The rows of A fall into 4 groups, which share some directions, and each row is roughly a mix of its group's hidden directions.
A, 96 rows:
[[  2  -1 -25 -23  -4  18  17   2  11  18]
 [  2  -1  19   0 -28  19  21  -6 -15  11]
 [ -9   5   9  17 -10   0  -2 -34   9  22]
 [ 10 -21   4   4   9 -11 -22  17   7 -26]
 [-15  -6 -26  -9   0  20  20 -12  15  11]
 [  8  16  17  11   8 -14  19  22  22   3]
 [  0  18 -11  -3  -3  10  18  10 -32 -17]
 [-13  -3 -11  -9   6  28 -17 -27 -10   2]
 [ 21   2  -2 -30   8  26  -4 -10  10  -2]
 [  5   4   5 -13  23  14  -2  19  31  -5]
 [-20   8 -23   1  -2  17 -16 -23 -12  -9]
 [ 12 -22   1  -2  11 -12 -22   8  13 -27]
 [ 13  -5   5  13  -2  -4 -21  28 -25   7]
 [  8   3  27  12 -14  -3   4 -29 -17   7]
 [  3 -12 -13  -6  22 -19 -17  -1  20 -21]
 [ 18  -3  24   0 -12   4   9  15 -28 -15]
 [ 10   5  25   3 -27   7   6 -19 -15  11]
 [  6  -3 -23 -27   7  -1  -8  22  13 -14]
 [  8  24   6  14  -3 -22  12  13  20 -16]
 [ 16   4   9   9 -10   4 -16  16 -30  19]
 [ 16 -20   0   1  10  -7 -25  23  -1 -18]
 [ 12   1  25 -18   5  10  -6  14  29  -4]
 [-17  -2 -18  25  -9 -14  11 -12 -23  -2]
 [  4   9 -27 -10  28  -5 -15  14  -3  12]
 [ -4  -3 -21 -15  24   6   0  31   4  -8]
 [ -2  11 -24  12  17 -20  14  19 -15  -4]
 [ 20   3  21 -12 -22  22   5   3 -16   7]
 [-10  -7  -4  17  16  -4   9  34  -8 -17]
 [ 22   0  21  -8  -7 -13  -3 -26 -19 -10]
 [  8  10   1 -13  -2  -5  -3 -42  11  10]
 [ -5  -8   2  -8  -3 -10  12 -33  24 -14]
 [-21  15 -14  -2  12 -11  11 -24  21   1]
 [  1   4  13  19   5 -23 -16  -9 -27 -11]
 [-15  -1 -10   5  22   6  12  34  -9  -5]
 [-27   1  -9  27  17   7   5   4  11  17]
 [  9   9  19 -12 -23  15  13  -4 -24  11]
 [ 19   1   6 -21 -21  25   1  19  -4   3]
 [ -1   6  23  15 -13   6   7 -27 -12  19]
 [ 10  -3  35 -11 -11   8 -13   5  20  -5]
 [ 10   8   1 -12  25   8  -2  27  24  -4]
 [ -5  21   5 -13  -4  26  17 -22  13   4]
 [ -3  14 -14  -8  -3  18   7  -6 -33 -18]
 [  5  12  -4  -1  -5   1 -18 -31  15 -24]
 [ -9  -6 -17   0  20 -10   2  31   1 -21]
 [ -3  24   1  21   0  -9 -18   5 -19  23]
 [-16 -11  -6  -6   1 -12  20 -21  25 -16]
 [ 21  12   3 -14  11  -9   4  35   6  -1]
 [  0  -3  34  18  -7  -3 -19   7   7 -17]
 [ 14  -5  16 -26 -24   7  -6 -17  -2  14]
 [  7 -21 -11 -14 -15   1 -19 -22 -18 -12]
 [  6  -4  -2 -19   2  27   1 -16 -29  -8]
 [-13  -7 -10  13   8  -1   4  40 -11  -5]
 [ -1  -8  35   1 -15   0 -15 -23   3  -6]
 [ -1  -6  29  -3   1  -4 -18 -32  -3  -5]
 [ 14  -4  18 -30  -6  16 -12 -14  12  10]
 [  8  23  -5  -3  -3   8  -4 -24   0 -32]
 [ 17   0  -2 -37  -2  13   0  -9   5  19]
 [ 33  -5  15 -19 -18  11  -9   2  -4  -8]
 [ 11  -7 -16 -20  19   7  -8  27   8 -14]
 [-13  -1  -9   2  20   9  14  35 -12  -4]
 [  3   4   2 -18   1   6   7 -35  24  -7]
 [-17  -5   5  33   8  -1 -19 -14  -9 -14]
 [  8  -7  18 -23 -14  10 -11 -28   0  11]
 [ 15  -3 -14 -32  18   7  -8  17   2 -10]
 [ -1  15 -12  -2  -4   3   9   2 -24  35]
 [ -6 -32  -3  -5  -4  -3  -3  14 -18  25]
 [ -2   6  19   0 -26  14  21 -21  -6  10]
 [ -5   7  -1  29  14 -20  -1  20 -10 -17]
 [-11  -5 -26   0   6   5  -7  26  27  -3]
 [-12   2  -7  28  26   3 -15  13   5 -15]
 [-16   8   4   7  17  14  19  23  -5  24]
 [ -4  13  -8  -5   3  20 -15 -33   2 -17]
 [-21  -1 -14   9  14  -3  13  33  -6  -9]
 [ -8 -10   1  15  -7 -36  -3 -22   6  -4]
 [  0  -3  33   6  -1 -12 -18 -23  -7 -11]
 [ -5  -5  28  14 -29   4  12 -14   0  -9]
 [ 11  -8  29   7 -21  21  -2  11  -9 -12]
 [ -1  -6  31   0 -11  13  -6   6  29 -10]
 [ 11  -5  -4 -16   4   0   3  34 -11 -23]
 [  8 -21  14   1  -1 -18  10  27   5  22]
 [-14  10 -17  -4   2  25 -12 -25 -14 -11]
 [  0   1 -21 -16   1  18  20  17  22  10]
 [-16  -1 -10   2  18  12  18   8  32  -7]
 [  5 -15  -5 -12  11 -14  -7 -20  26 -21]
 [  3 -12  -6   0 -12 -13 -27 -25  18  -9]
 [ -7  -2 -17 -11  13 -14   6  29  -6 -23]
 [  2   5   1  23   4 -20 -17   0 -31  -8]
 [ 11 -30   3  -8 -12 -16   4  19 -18  11]
 [ 13  -5  -4 -11 -10   1 -20 -32   2 -22]
 [-13  30  16  18 -10  20   6   3  -6   8]
 [-17   4 -31 -18   9 -11   2  18  11  -8]
 [  8  21   7  11  -1 -19  22  26   7  -9]
 [  3  -7  22  36 -10  -9  -3 -16   0  -4]
 [-20  23 -25  13  -7   1  -9  -9  -4 -18]
 [ 18  -4  -2  -1  17   1 -32  24  -4  -8]
 [ 12   9  13 -11  11  16  27  16 -21   0]]
In each list below, two rows fit none of the groups, and each other row fits one group, some only roughly. Which are they? Name them in the order they come.
  Q176: [  7   9  -3  16   2 -13  -1  41  -4  -8]
  Q375: [ 28  -8  14  -3 -32   9 -12  -2   3  -5]
  Q203: [-11  -6 -16 -13  -5  34  19  11   8   5]
  Q667: [ 18   6   7 -22   4  12   3  28  22   2]
  Q157: [ -3 -13 -10   8  15 -17  14  24   0 -26]
  Q720: [ -8  -2  25  31  -3 -12   8 -13 -18   0]
  Q775: [  9   2  11  15 -29 -17 -10   5 -25   1]
  Q824: [  5 -20  -5   6 -19 -35  -7  15   1   2]
  Q192: [-10   4  21  18  -2  11  19  -3 -25  17]
  Q955: [-15 -15 -10   7  16 -16   1  18  15 -26]
  Q219: [  1   0  14  24 -13 -21 -12  -2 -25 -11]
  Q367: [ -5  12   4  15   3 -18  17  33   5  12]
  Q172: [ 27   9  -2 -20   9  18 -21  -2  -6  13]
  Q291: [ 11 -35  12   2  -9  -3  -8   8   2 -25]
  Q379: [ 15   6  14 -15 -35   5  -1 -17   2   7]
  Q203 Q157
  Q635: [-12  17  -7  13   2  -1 -17 -21  29 -10]
  Q723: [ 22 -13  20 -18   5   8 -10 -23  12  -5]
  Q497: [-34  12 -21  18  -4  -4  -6   9   5   7]
  Q108: [ 17 -15  26 -17 -16   3  14   6 -13  12]
  Q942: [-24  -2 -23  17  11  -7  21 -18  -3  -2]
  Q179: [ 14  -3  12   0  -2  24  -8  32 -17  -2]
  Q504: [-14 -22 -30  14   3 -11  13   6  -4  14]
  Q240: [ -2   1  10  -4  13  12 -13 -27  29  11]
  Q326: [-1 27 -6 -8  5 28 11  2 -7 22]
  Q226: [-15  28 -12  -3  13  -2   5 -21  15  15]
  Q866: [-11 -21  -8   7   9  -5   6  32   4 -21]
  Q125: [ 20  -9 -10 -22   0  17 -16  20  16  -6]
  Q26: [  5 -13  18   7 -16  17   8  25 -23   2]
  Q976: [ -8  29  -9   5   0   5   6  -3 -16  31]
  Q108 Q504
  Q850: [-21 -19 -17  -1   0  11 -23 -16 -10  14]
  Q832: [ 10  10 -26  10  13  -9  -8  17 -27   3]
  Q979: [ -5  -2 -25  13  18   8 -16  20   3 -21]
  Q722: [ 12   2  20  10 -25 -23  -2   9 -20  -5]
  Q928: [ -9  22  -8   6   0 -13   4 -27  -5  27]
  Q450: [  2  -3  -6   0 -10  -7  21  29 -29   5]
  Q300: [ 28   1  26 -10  11   3  21  13  -3   0]
  Q473: [  7   6  21   8  11 -13  -1  -1  37   6]
  Q437: [ 14 -20   3 -11   5  19  -1  25   5 -23]
  Q774: [ -7 -11  29   4 -22  25  -3   7   5  -8]
  Q371: [-13   3  16  33  -5 -12  13  -5 -20  -5]
  Q802: [ 20   3  -4 -34 -14  -4 -13 -16   8  -3]
  Q138: [ 17   7  22   3  -7 -15 -11  32  -6  -7]
  Q296: [ 17   0   6 -28  -4  11   4  19  24  11]
  Q979 Q774
  Q139: [ -8   0  -2  31   0 -18  -9 -12 -26  -7]
  Q426: [ 20   4  -8 -40  -5   6  -7  -2   7  -2]
  Q302: [-17  -7  -1   5 -17   1  10 -37  -9   9]
  Q343: [  3 -17 -11 -25  -4   6  28 -18   3   8]
  Q805: [ 19   9  10   7 -15 -17  -5  30 -16  -4]
  Q121: [ -6 -17  -8 -10  -8 -22  18 -28  13   3]
  Q995: [ -6  -4 -14 -37  13   5   8  14  14  -6]
  Q174: [  2  -2  17  18  -9  12  -7  33 -18  -5]
  Q776: [  0 -26  -6 -11 -14 -19 -12 -15  19 -15]
  Q56: [ -5 -14   4 -11 -25  21   3 -25  13   9]
  Q518: [-10 -20 -16   3  14 -30  -1   7  12 -15]
  Q891: [ 14  16  -1  -7  -8  18   1  -4 -22  30]
  Q319: [  3 -12   5   1  -1  -7 -25 -24  30   2]
  Q476: [  3   2  10   9   1 -26  -8 -19 -32  -3]
  Q822: [ 19  -1  29 -23   0   4 -22  -8   5   4]
  Q995 Q776
  Q55: [ 20  -4  28  12 -20  19  -2  -9  -5   9]
  Q362: [ 13 -34  13  -1 -10   1  -1  15  -2 -22]
  Q2: [-14   1 -28  -8  17 -23  -7   0  16 -11]
  Q122: [-14  30  -6  -2   3  11  12 -16   0  26]
  Q792: [ -2  -4  22  17  -1  12 -35   0   2 -12]
  Q766: [ -8 -13 -27 -15   8   8 -18  23   5 -11]
  Q542: [ 11 -13   1  -8   5  26  -1  31  -3 -16]
  Q249: [  4   2  -9  -8   0   6  18  16 -39  -6]
  Q575: [-13   9  -9 -20   9  22  16  11  22  12]
  Q111: [ 12 -28  16   2 -13   3   3  22  -7 -19]
  Q766 Q575
  Q82: [-12  14 -16   8  -6  -2  15  22 -29  -4]
  Q691: [ 11  13  -5  -4  32 -12  -1  26  -1 -12]
  Q668: [  8  26   6  -7  -1  14  -3 -29  -2  21]
  Q195: [ -8 -21  -2  -2  -2   1 -29 -20  20  12]
  Q134: [ 10   5  28   1  -9   8  22  13 -16 -19]
  Q767: [-18  27 -14  23  -2 -12   8  15   8  -6]
  Q940: [  0  -1  -8 -12  -3 -17   8 -39  10  10]
  Q559: [  1   9 -28 -10  13 -16 -24   6  11  14]
  Q64: [-12  17   1   4  16  24  18  15 -19  11]
  Q726: [  1  24   4   7   4   1  -9 -23  27 -18]
  Q134 Q559
  Q354: [ 26  -1  15 -23  12  15   9  18   5  10]
  Q18: [ -2   3   9  28 -10 -23  -6   5 -25 -11]
  Q363: [-14   2 -34  17  -2  -5  22   8 -11   2]
  Q595: [  7  11 -10  14   4 -11   3  40  -7  -5]
  Q24: [ 21  -5 -12 -27   7  12 -10  23   0 -11]
  Q868: [  3  29   0  -7  -5  14   3 -26  -2  22]
  Q644: [  0  12 -27 -11  -5  16  26  19   0   4]
  Q217: [  0  27   9   0 -13  14   5 -23  -8  23]
  Q21: [  7  16  14   2  12  13  -7 -23  29  -8]
  Q232: [-2 33  4  7 14 15 25 11  2 -1]
  Q354 Q644
  Q265: [ -9 -11 -15  -2  -6   4 -29 -29  12   3]
  Q681: [ -1  22  -2   6   4   3  -9 -25  25 -22]
  Q953: [ -1  -9 -15   7  32  -5  -8  16   9 -22]
  Q183: [-15  -6 -14   7  27 -20   2  17  -4 -19]
  Q236: [-10  12  21  18 -20  17   9   9 -18  12]
  Q568: [ 20 -29  -9 -25   7   8   2  12  -3 -10]
  Q801: [  3  17  18   4 -11   4  32 -17 -15   5]
  Q737: [-22  20   8  32  -8 -11   1   3 -10   8]
  Q790: [-5 -6 -1  5 12 20 11 39 -5  0]
  Q93: [-12  -2  -8  24  13 -10 -14 -20  26   7]
  Q51: [-11 -13   8   6 -27  18  -2 -29   3   3]
  Q711: [-18 -11  16  17 -23  16   4  -2  20 -12]
  Q360: [ 21   6  10  -3 -14   4 -14 -11 -23  26]
  Q875: [-14  -9   4  -5  -9  13 -22 -19  30  -4]
  Q801 Q875
  Q748: [ 11  10  12 -13  -6  22  10  21 -19 -18]
  Q560: [ -2  -3 -12 -27  13  21   9  -5  26   9]
  Q507: [ 23  21   8  -1  -8 -13  11  -1   2 -31]
  Q422: [ -4  22   3  17  13   8 -23  25  -8  -3]
  Q614: [ 15   9  16  -3   7   0  -8 -22  33  -7]
  Q129: [  7  16   8  -6 -17  13   9 -24  -9  26]
  Q15: [  7   9   8 -23 -25  20   8  -1  -8  21]
  Q986: [-17  36  -4   6   5   8   8 -14   4  17]
  Q12: [ 16   2 -13 -36 -10   8 -13  -4  15   3]
  Q107: [-19  -7 -13  18 -30   2  18  -9  -9   3]
  Q626: [-30  14 -18  15 -13  10  15  -5  -6  10]
  Q248: [ 22   0  25 -23 -15   9 -15   9   2   9]
  Q779: [  3 -16  -8 -14  -5 -26   7 -30   2  11]
  Q748 Q626
